In the data rows, the value 50 means zero.
Some points:
array([62, 49, 24, 89, 59, 63, 63, 69, 51, 68, 64, 81, 40, 53, 46, 24, 53,
       44, 36, 46, 52, 50, 39, 51, 77, 37, 20, 44, 81, 50, 24, 22])
array([42, 44, 47, 54, 31, 49, 51, 28, 60, 61, 72, 43, 43, 38, 48, 69, 16,
       57, 59, 61, 75, 21, 58, 55, 72, 41, 58, 70, 14, 58, 65, 37])
array([55, 00, 50, 58, 49, 50, 47, 33, 62, 53, 58, 26, 54, 73, 49, 66, 57,
       57, 30, 52, 53, 49, 30, 59, 59, 43, 43, 54, 60, 21, 29, 69])
array([68, 41, 36, 59, 76, 32, 42, 51, 69, 65, 46, 63, 44, 29, 56, 48, 43,
       16, 26, 67, 81, 26, 51, 50, 53, 75, 42, 86, 54, 56, 24, 59])
array([59, 49, 50, 37, 65, 45, 43, 55, 68, 48, 34, 45, 53, 74, 53, 43, 47,
       32, 95, 29, 36, 37, 67, 85, 54, 44, 35, 43, 51, 37, 51, 81])
array([23, 58, 72, 65, 61, 45, 58, 41, 70, 36, 55, 33, 69, 56, 40, 48, 42,
       65, 41, 62, 24, 36, 36, 36, 60, 63, 49, 47, 32, 43, 65, 69])
array([48, 36, 20, 77, 73, 39, 44, 63, 45, 34, 90, 37, 61, 31, 52, 69, 33,
       48, 48, 49, 16, 63, 39, 36, 00, 77, 32, 69, 44, 65, 53, 32])
array([55, 42, 61, 70, 10, 69, 56, 37, 46, 62, 32, 62, 49, 62, 53, 30, 81,
       86, 65, 06, 36, 54, 45, 71, 49, 27, 39, 72, 34, 52, 48, 36])
array([31, 39, 45, 71, 37, 54, 21, 53, 27, 54, 42, 43, 49, 32, 29, 62, 63,
       57, 33, 42, 43, 73, 69, 60, 56, 57, 33, 43, 48, 22, 56, 13])
array([30, 52, 31, 33, 43, 40, 85, 47, 34, 27, 06, 76, 58, 54, 57, 51, 48,
       34, 59, 48, 31, 51, 40, 00, 47, 00, 31, 47, 17, 61, 34, 70])
array([80, 59, 44, 44, 40, 55, 64, 24, 42, 65, 10, 60, 61, 59, 17, 24, 49,
       53, 59, 58, 87, 65, 48, 64, 21, 58, 24, 34, 48, 72, 77, 46])
array([62, 68, 37, 54, 58, 49, 40, 48, 56, 59, 40, 52, 41, 34, 63, 44, 46,
       56, 35, 33, 54, 40, 48, 58, 46, 50, 50, 58, 51, 57, 86, 53])
array([67, 64, 41, 46, 37, 47, 35, 70, 68, 18, 40, 23, 81, 50, 55, 40, 38,
       62, 63, 31, 58, 88, 56, 80, 56, 51, 46, 41, 39, 74, 24, 38])
array([75, 49, 78, 50, 57, 32, 47, 49, 85, 47, 55, 35, 39, 53, 45, 87, 64,
       76, 32, 71, 46, 30, 33, 62, 46, 40, 23, 41, 84, 45, 41, 20])
array([52, 75, 32, 36, 61, 50, 28, 54, 62, 50, 75, 36, 25, 77, 24, 62, 91,
       78, 62, 79, 53, 54, 41, 18, 41, 33, 76, 72, 37, 67, 59, 39])
array([31, 42, 58, 29, 65, 78, 27, 41, 71, 69, 22, 45, 46, 38, 58, 40, 42,
       58, 71, 49, 53, 99, 72, 80, 35, 44, 37, 65, 60, 75, 57, 56])
array([65, 27, 43, 54, 70, 36, 51, 49, 65, 56, 20, 49, 28, 41, 52, 74, 60,
       54, 61, 83, 35, 55, 54, 32, 74, 45, 60, 37, 54, 74, 47, 62])
array([52, 69, 46, 42, 51, 58, 41, 57, 53, 54, 57, 27, 45, 62, 77, 59, 32,
       32, 54, 62, 23, 51, 61, 63, 70, 45, 70, 41, 81, 40, 66, 45])
array([49, 56, 18, 29, 43, 21, 47, 50, 10, 62, 42, 54, 40, 69, 73, 66, 55,
       69, 52, 44, 51, 71, 56, 48, 48, 90, 82, 61, 46, 27, 58, 49])
array([55, 56, 57, 91, 46, 74, 57, 57, 36, 29, 42, 66, 44, 56, 45, 38, 62,
       26, 36, 57, 61, 40, 58, 63, 52, 34, 31, 23, 48, 50, 37, 58])
array([24, 50, 44, 62, 96, 57, 59, 56, 69, 29, 42, 42, 39, 46, 44, 51, 38,
       59, 69, 29, 14, 68, 44, 43, 49, 62, 46, 37, 69, 54, 74, 55])
array([78, 56, 47, 30, 20, 40, 63, 51, 73, 29, 26, 04, 29, 65, 37, 32, 33,
       54, 53, 39, 38, 50, 62, 30, 68, 76, 49, 56, 66, 90, 76, 60])
array([53, 67, 39, 54, 50, 54, 20, 68, 32, 83, 14, 42, 35, 31, 45, 63, 46,
       69, 39, 36, 67, 26, 59, 40, 50, 44, 67, 50, 32, 55, 41, 95])
array([49, 61, 67, 44, 53, 53, 39, 33, 74, 21, 59, 68, 71, 51, 47, 35, 42,
       39, 39, 67, 39, 36, 40, 33, 71, 61, 81, 79, 63, 04, 40, 50])
array([29, 52, 33, 55, 36, 40, 77, 45, 69, 51, 55, 54, 33, 22, 50, 53, 14,
       30, 37, 37, 62, 36, 54, 43, 77, 54, 63, 30, 43, 51, 42, 20])
array([68, 22, 46, 61, 31, 85, 51, 39, 42, 09, 26, 83, 21, 13, 46, 44, 66,
       55, 42, 28, 67, 25, 12, 76, 50, 71, 45, 38, 50, 53, 69, 69])
array([50, 50, 69, 31, 64, 39, 57, 81, 29, 39, 66, 47, 35, 45, 45, 42, 38,
       29, 38, 59, 47, 42, 55, 51, 33, 63, 58, 23, 19, 41, 64, 32])
array([41, 79, 36, 62, 50, 38, 67, 44, 38, 68, 79, 02, 50, 46, 49, 50, 51,
       36, 65, 84, 52, 30, 49, 31, 44, 77, 52, 53, 67, 33, 45, 64])
array([57, 05, 49, 52, 38, 55, 53, 53, 45, 55, 61, 75, 57, 52, 39, 53, 79,
       45, 65, 70, 49, 53, 41, 49, 65, 46, 80, 46, 41, 65, 39, 63])
array([49, 49, 99, 52, 32, 55, 30, 24, 59, 58, 75, 58, 76, 66, 58, 43, 63,
       43, 34, 52, 41, 50, 45, 42, 39, 53, 37, 44, 53, 88, 44, 49])
array([52, 36, 61, 66, 57, 54, 61, 63, 22, 43, 28, 21, 44, 65, 30, 67, 41,
       44, 45, 71, 42, 66, 63, 26, 55, 54, 30, 78, 78, 64, 71, 35])
array([71, 48, 43, 69, 60, 53, 55, 63, 66, 33, 53, 53, 56, 21, 47, 34, 38,
       63, 32, 94, 49, 46, 69, 63, 21, 34, 53, 45, 45, 44, 61, 37])
array([51, 55, 68, 43, 48, 00, 53, 11, 50, 66, 50, 78, 53, 45, 37, 31, 64,
       59, 32, 25, 31, 59, 20, 59, 76, 68, 21, 44, 37, 61, 28, 49])
array([58, 63, 65, 60, 77, 51, 31, 46, 40, 22, 59, 49, 54, 45, 30, 55, 68,
       51, 53, 70, 40, 53, 57, 59, 66, 53, 69, 69, 24, 40, 35, 56])
array([13, 25, 53, 37, 39, 37, 19, 55, 60, 48, 57, 49, 21, 62, 35, 49, 48,
       47, 65, 18, 57, 34, 85, 65, 27, 33, 38, 37, 53, 54, 53, 56])
array([36, 62, 24, 70, 42, 52, 58, 42, 40, 48, 51, 49, 64, 93, 68, 59, 65,
       58, 26, 25, 42, 22, 54, 59, 45, 43, 38, 25, 54, 62, 56, 47])
array([66, 58, 37, 49, 75, 61, 80, 53, 22, 57, 68, 35, 78, 65, 61, 30, 47,
       40, 41, 36, 56, 54, 45, 55, 41, 28, 82, 48, 74, 41, 39, 21])
array([02, 53, 66, 44, 26, 52, 85, 64, 35, 39, 43, 58, 36, 45, 65, 54, 65,
       64, 58, 36, 49, 54, 58, 30, 19, 73, 43, 68, 75, 17, 16, 58])
array([53, 54, 44, 32, 56, 64, 45, 19, 52, 30, 67, 44, 00, 55, 62, 25, 58,
       40, 34, 57, 44, 73, 49, 60, 68, 44, 47, 55, 52, 57, 56, 52])
array([40, 66, 47, 58, 90, 39, 67, 66, 73, 38, 44, 41, 42, 40, 47, 43, 72,
       47, 21, 53, 41, 66, 53, 64, 60, 26, 78, 36, 71, 45, 66, 39])
array([53, 41, 40, 34, 48, 17, 94, 45, 57, 56, 61, 39, 70, 35, 24, 50, 46,
       63, 33, 84, 48, 42, 68, 55, 19, 24, 85, 60, 69, 46, 52, 58])
array([52, 39, 09, 18, 46, 64, 25, 64, 36, 64, 57, 38, 73, 33, 37, 41, 33,
       56, 53, 83, 19, 60, 21, 32, 92, 46, 33, 45, 65, 39, 48, 46])
array([48, 40, 31, 42, 16, 30, 45, 56, 72, 59, 44, 43, 47, 79, 66, 37, 40,
       44, 73, 99, 56, 56, 43, 50, 42, 58, 50, 46, 52, 63, 37, 43])
array([39, 16, 54, 87, 47, 41, 47, 43, 41, 59, 57, 48, 34, 77, 68, 44, 42,
       65, 84, 47, 55, 44, 42, 43, 26, 62, 80, 50, 42, 33, 21, 40])
array([61, 35, 82, 44, 61, 61, 67, 59, 76, 46, 34, 73, 68, 63, 79, 35, 11,
       94, 50, 50, 45, 60, 55, 39, 64, 43, 47, 45, 49, 63, 80, 50])
array([44, 56, 63, 59, 32, 45, 53, 49, 68, 69, 24, 54, 50, 38, 76, 76, 91,
       03, 80, 65, 57, 63, 25, 53, 57, 34, 56, 55, 23, 26, 99, 26])
array([60, 30, 66, 49, 46, 42, 59, 67, 37, 90, 62, 56, 46, 58, 35, 64, 62,
       54, 51, 58, 35, 41, 99, 41, 75, 55, 40, 54, 30, 72, 72, 42])
array([23, 63, 35, 66, 60, 59, 30, 20, 52, 59, 62, 84, 55, 57, 26, 51, 53,
       28, 68, 61, 53, 37, 70, 48, 57, 57, 58, 65, 36, 41, 72, 57])
array([52, 55, 65, 34, 15, 70, 49, 40, 42, 63, 53, 87, 41, 62, 64, 53, 70,
       53, 64, 61, 47, 58, 34, 95, 31, 80, 44, 37, 41, 53, 45, 63])
array([62, 88, 63, 72, 40, 49, 52, 54, 36, 48, 63, 63, 14, 75, 45, 86, 00,
       54, 47, 42, 40, 53, 41, 54, 37, 14, 59, 59, 43, 33, 31, 84])
array([73, 68, 47, 37, 53, 37, 54, 64, 66, 04, 44, 43, 51, 75, 51, 70, 36,
       54, 68, 47, 55, 69, 52, 58, 55, 33, 59, 50, 53, 69, 66, 27])
array([27, 49, 75, 49, 52, 70, 41, 39, 40, 50, 42, 18, 29, 59, 38, 18, 24,
       42, 43, 54, 57, 62, 80, 35, 62, 40, 70, 61, 59, 05, 11, 66])
array([79, 59, 51, 57, 48, 56, 41, 68, 63, 50, 88, 71, 47, 35, 48, 39, 47,
       28, 41, 51, 49, 68, 45, 00, 17, 59, 47, 12, 60, 13, 63, 55])
array([33, 58, 73, 73, 42, 64, 55, 72, 29, 40, 33, 46, 57, 39, 29, 15, 33,
       41, 78, 55, 45, 20, 67, 35, 60, 81, 78, 72, 78, 43, 52, 34])
array([60, 58, 67, 70, 60, 20, 48, 72, 49, 40, 64, 34, 55, 42, 72, 15, 49,
       62, 51, 35, 51, 38, 58, 69, 70, 52, 56, 60, 24, 51, 37, 73])
array([51, 48, 47, 64, 30, 51, 41, 64, 43, 83, 42, 52, 32, 51, 69, 11, 33,
       51, 33, 35, 59, 71, 33, 48, 38, 43, 73, 31, 44, 44, 71, 35])
array([67, 31, 53, 23, 84, 58, 34, 33, 79, 67, 34, 68, 57, 69, 62, 80, 48,
       65, 49, 46, 30, 34, 42, 41, 42, 65, 58, 26, 39, 83, 26, 07])
array([53, 67, 51, 35, 44, 57, 53, 43, 50, 55, 51, 43, 65, 02, 53, 66, 76,
       68, 68, 51, 34, 49, 69, 30, 39, 60, 78, 41, 83, 51, 24, 51])
array([44, 34, 52, 09, 57, 69, 65, 47, 56, 33, 81, 42, 48, 42, 57, 41, 46,
       49, 45, 45, 61, 64, 40, 46, 75, 56, 36, 33, 50, 49, 58, 36])
array([42, 33, 27, 31, 68, 47, 52, 63, 25, 41, 48, 50, 43, 13, 69, 57, 33,
       63, 55, 46, 60, 41, 25, 65, 44, 40, 22, 30, 20, 49, 66, 39])
array([62, 55, 06, 09, 33, 29, 52, 71, 84, 20, 49, 92, 58, 73, 67, 58, 69,
       77, 48, 38, 59, 68, 99, 51, 35, 60, 18, 90, 53, 52, 62, 36])
array([99, 38, 58, 59, 59, 35, 51, 26, 37, 48, 38, 27, 51, 49, 63, 56, 37,
       20, 61, 16, 45, 58, 60, 29, 36, 51, 59, 71, 42, 64, 48, 35])
These points spread out most along one direction. Take the direction at right angles to it along which they spread out most. Go by this last direction. How many in every 100 of the points above lie lower along it than each point below? Answers are rounded to whole numbers. More than half of the points above lie lower than the first one.
array([47, 65, 49, 63, 50, 63, 49, 00, 39, 56, 54, 68, 59, 14, 47, 49, 56,
       50, 76, 32, 69, 58, 68, 49, 49, 29, 20, 29, 66, 60, 45, 59]) >> 85
array([37, 52, 42, 55, 45, 49, 39, 35, 42, 49, 34, 42, 61, 54, 60, 43, 35,
       36, 32, 68, 19, 58, 28, 57, 43, 43, 39, 66, 72, 43, 81, 78]) >> 47
array([26, 61, 44, 20, 36, 65, 44, 54, 42, 76, 68, 68, 57, 33, 46, 72, 17,
       30, 50, 53, 14, 49, 35, 70, 43, 51, 41, 70, 43, 55, 45, 42]) >> 58
array([67, 44, 61, 49, 45, 28, 28, 72, 47, 69, 55, 55, 68, 47, 52, 56, 40,
       50, 99, 28, 94, 08, 53, 51, 48, 23, 25, 42, 54, 46, 37, 64]) >> 79
array([41, 41, 62, 24, 70, 65, 35, 49, 36, 52, 51, 41, 48, 58, 71, 20, 83,
       38, 32, 49, 65, 35, 53, 38, 32, 34, 41, 52, 61, 40, 75, 50]) >> 65
array([44, 58, 71, 32, 36, 80, 52, 59, 28, 43, 48, 57, 48, 50, 30, 62, 64,
       00, 27, 32, 54, 36, 46, 64, 37, 62, 41, 60, 50, 35, 24, 67]) >> 98
array([51, 53, 99, 58, 47, 61, 37, 63, 00, 51, 59, 66, 72, 33, 68, 63, 70,
       69, 37, 55, 99, 64, 48, 60, 80, 51, 22, 42, 30, 46, 31, 72]) >> 98
array([17, 80, 46, 41, 62, 55, 53, 68, 66, 54, 59, 42, 35, 50, 76, 68, 66,
       76, 41, 25, 99, 66, 13, 37, 67, 62, 38, 65, 64, 59, 46, 61]) >> 47
array([39, 67, 41, 42, 75, 45, 57, 40, 53, 40, 19, 56, 42, 68, 14, 50, 37,
       62, 44, 63, 57, 38, 34, 55, 43, 63, 54, 17, 74, 32, 55, 33]) >> 37
array([60, 59, 58, 45, 45, 74, 38, 21, 62, 57, 30, 30, 80, 55, 50, 66, 55,
       71, 33, 48, 39, 25, 44, 55, 60, 58, 34, 42, 10, 16, 32, 32]) >> 71
array([50, 53, 37, 58, 70, 72, 99, 60, 65, 91, 60, 28, 63, 60, 49, 56, 67,
       39, 43, 57, 68, 66, 56, 61, 52, 57, 37, 53, 16, 79, 41, 64]) >> 37
array([28, 32, 28, 55, 42, 31, 40, 57, 42, 29, 50, 46, 84, 77, 57, 83, 54,
       27, 25, 43, 69, 92, 70, 30, 57, 75, 82, 28, 62, 49, 64, 77]) >> 32
array([45, 47, 50, 42, 49, 53, 68, 53, 57, 53, 63, 63, 65, 55, 00, 77, 46,
       55, 73, 32, 58, 49, 25, 58, 49, 41, 60, 77, 48, 79, 57, 51]) >> 37
array([42, 50, 48, 60, 21, 45, 19, 83, 86, 61, 59, 35, 69, 40, 19, 32, 57,
       37, 44, 29, 47, 51, 29, 39, 27, 45, 77, 61, 34, 50, 31, 55]) >> 71
array([25, 64, 63, 65, 33, 54, 36, 61, 11, 35, 57, 53, 55, 31, 78, 54, 61,
       54, 40, 57, 38, 12, 47, 71, 46, 28, 74, 51, 65, 96, 25, 63]) >> 87
array([82, 38, 48, 54, 60, 73, 67, 49, 23, 58, 75, 74, 53, 32, 49, 29, 54,
       58, 53, 34, 53, 36, 44, 60, 57, 59, 48, 45, 50, 06, 54, 71]) >> 98
